Each row has a name. After each piece below comes the name of the row it's from, unless a question asks for something else. Each question is about the rows just above it. Places in a row count from 0.

[189 126 106 131  96 144  74 116 124 149 101] = M
[ 80 158 118  77 180 165 136 119 100 124 111] = H
[126 158 104 188 180 165 136 119 181 124 111] = F
[189] is at row and place
M, 0
Where in the named rows is [101]?
M, 10
Where in the named rows is [80]?
H, 0
[100] is at row and place
H, 8
Row and place of [181] in the named rows:
F, 8

[121 106 115 112 145 146 168 126 121 109 129 140  80 105 122 127  82  93
 119 122  98 120 127 104  94]  J
[ 92 110 155 128 142 124 132 131 124 120 131 169 118 130 124 128 126 130
 173 129 165 130 124 121 124]  V
[121 140 124 134 110 138 132 117 128 135 115 137  74 129 107 107 130 121
 141 119 110 125 133 112 134]  G
[123 149 127 135 114 141 143 122 126 127 119 144  86 118 113 124 142 136
 143 141 116 137 123 126 152]  T
[ 94 125 153 120 139 139 144 132 129 114 130 168  94 108 120 132 140 138
 150 143 143 141 120 127 138]  B
[142 143 133 133  95 147 126 156 111 106 165 143 104 137 147 159 119 128
 129 117 110 127 117 136 113]  L
q: [ 92 110 155 128 142 124 132 131 124 120 131 169 118 130 124 128 126 130
 173 129 165 130 124 121 124]
V
Where in the named rows is [156]?
L, 7
Where do [142 143 133 133  95 147 126 156 111 106 165 143 104 137 147 159 119 128
 129 117 110 127 117 136 113] appear?
L

[103 114 147 143 131  98 151 126 131 108] : U
[130 138 119 108 149 109 123 120 116 177] : X
[130 138 119 108 149 149 123 120 116 133] : R
[148 149  86 107 156 156  98 122 150 135] : N
Where in the named rows is [147]?
U, 2
Where in the named rows is [151]?
U, 6
Row and place of [135] in the named rows:
N, 9
Row and place of [103] in the named rows:
U, 0
Where in the named rows is [126]?
U, 7
q: [103 114 147 143 131  98 151 126 131 108]
U
q: [130 138 119 108 149 109 123 120 116 177]
X

[109 117 136 134 164 130 182 131]  C
[165 112 142 125 111 178 136 137]  Y
[102 147 150 129 138 112 145 127]  A
[147 142 143 110  96 135 106 103]  W
[138 146 144 133 143 116 144 130]  D
[103 137 135 132 133 106 135 118]  Q
Where in the named rows is [131]?
C, 7
Where in the named rows is [150]?
A, 2
Row and place of [96] in the named rows:
W, 4
[116] is at row and place
D, 5
Where in the named rows is [117]?
C, 1
q: [138 146 144 133 143 116 144 130]
D
Where in the named rows is [145]?
A, 6

[116 152 117  76 170 140 150 141  65 178] -> Reso
[ 98 155 140  71 171 137 132 105  63 176] -> Lolas
[ 99 142 131 121 142 125 118 125  82 162] -> gir
[131 171 107 114 157 128 132 116  83 135] -> bufam
[104 124 105 120 146 126 125 119 177 160] -> mone
[152 130 136 153 113 106 139 158 175  82] -> regib
Row and place of [170] in the named rows:
Reso, 4
[158] is at row and place
regib, 7
Where in the named rows is [65]?
Reso, 8
Where in the named rows is [176]?
Lolas, 9

